array([2404, 2140, 1654, 2101, 8041, 1629, 3207, 2776, 7601, 7961, 1845,
       7307, 1335, 7038])
The second entry is 2140
Read off the entry just left of 3207.
Answer: 1629
Read off the 2nd entry from the right.
Answer: 1335
The entry just right of the smallest entry: 7038
The entry just left of 2776: 3207
The entry just left of the largest entry is 2101
Read off the entry just left of the smallest entry.
Answer: 7307
Read off the 3rd entry from the left.
Answer: 1654
The 1st entry from the left -> 2404

Questions about the row below.
1) Report the entry just left of -2.33.
2) Report the third entry from the right.
3) Report the entry just left of -5.07.
4) Report the 2nd entry from the right.
5) Report the last entry.
[-3.78 -2.33 -5.07 -4.51  2.95 -1.08 -2.60]
1) -3.78
2) 2.95
3) -2.33
4) -1.08
5) -2.60

X = 1620	1142	2072	8892	2222	2285
Which number is the fourth entry? 8892
The 1st entry from the right: 2285
Which number is the first entry? 1620

Read these off the array that follows.
1) Find the largest entry in the first row.
2) Find the largest entry.
3) Find the entry just left of -0.31.
4) Find the minimum.
5) Find the entry just left of the largest entry.
6) Find the third-last entry, reading row by row.
7) Find the third smallest entry.
8) Find the last entry, reading row by row.
[[0.72, -1.12, 0.55, 0.06],
 [0.82, -0.62, 1.29, 2.34],
 [0.10, -0.31, 0.45, 0.94],
 [0.33, -0.33, 0.69, 1.43],
 [-0.51, -0.29, 1.75, 4.04],
 [-0.23, 0.52, -0.38, -0.95],
 [0.76, -1.56, 3.12, 6.21],
 [0.89, -1.39, 1.85, 3.61],
 [0.12, -0.39, -0.48, -1.65],
 [0.69, -0.24, 0.89, 1.51],
 [1.00, -0.61, -0.92, -2.86],
 [-0.09, 0.47, -1.59, -3.67],
 [-0.82, 1.39, -1.86, -4.73],
 [-0.03, 0.62, -1.01, -2.72],
 [0.65, 0.24, -0.12, 1.15],
 [0.98, -0.97, 0.59, 1.27]]
1) 0.72
2) 6.21
3) 0.10
4) -4.73
5) 3.12
6) -0.97
7) -2.86
8) 1.27

Read these off the table that follows.
1) Find the entry just right of the smallest entry.
2) Find the entry directly below 632.
3) Find the entry directly above 684.
4) Find the first entry in the row that holds the smallest entry.
5) Find the top-left entry.
6) Find the bottom-right entry.
7) Find the entry just left of the smallest entry.
8) Find the first entry on the diagonal from the top-right corner.
[[549 447 714 579 342 776 536]
 [534 684 660 505 575 340 569]
 [576 826 641 540 668 767 566]
 [559 454 655 697 314 574 557]
 [529 488 495 594 556 558 582]
 [541 677 495 591 183 298 570]
 [519 623 480 502 332 608 555]
 [553 623 626 567 425 491 522]
 [540 664 436 632 155 700 547]
 [559 806 621 546 631 709 563]]
1) 700
2) 546
3) 447
4) 540
5) 549
6) 563
7) 632
8) 536

Questions about the matrix below.
1) Give the fifth-last entry, reading row by row.
2) Give the entry just right of the smallest entry.
3) Give the 2nd smallest entry.
4) Give the bottom-right entry.
5) Give the entry in the top-left corner.
6) Give the last entry of the largest entry's row.
7) Give the minimum.
8) Give the top-right entry.
0.144	0.041	-0.068	0.110	0.060
0.188	0.081	-0.040	0.003	-0.029
0.126	-0.012	-0.151	0.113	0.100
0.134	0.112	-0.073	-0.026	-0.049
-0.159	0.047	0.197	0.070	0.120
0.222	0.159	-0.035	-0.100	0.041
0.162	0.127	-0.008	-0.191	-0.155
0.163	0.042	-0.058	-0.092	-0.045
-0.017	0.019	0.174	0.066	0.112
-0.072	0.005	0.156	0.091	0.104
0.214	0.033	-0.135	0.124	-0.023
-0.066	0.081	0.138	0.134	-0.005
0.132	0.017	-0.071	-0.023	0.043
-0.114	0.036	0.110	0.108	0.054
0.121	0.115	-0.028	-0.050	-0.001
1) 0.121
2) -0.155
3) -0.159
4) -0.001
5) 0.144
6) 0.041
7) -0.191
8) 0.060

Read these off the row that follows.
1) Give the 2nd entry.
2) Give the entry just left of the largest entry.
3) Give the first entry.
4) Give the smallest entry.
5) Give the first entry from the right.
6) Give the 2nd entry from the right.
7) Give the entry just right of -3.64.
8) Give the entry just right of -4.85.
-4.57  -3.64   2.05  -3.67  -4.85  -3.98   2.20   2.31  -3.45   2.55  -3.56   4.05  -3.40
1) -3.64
2) -3.56
3) -4.57
4) -4.85
5) -3.40
6) 4.05
7) 2.05
8) -3.98
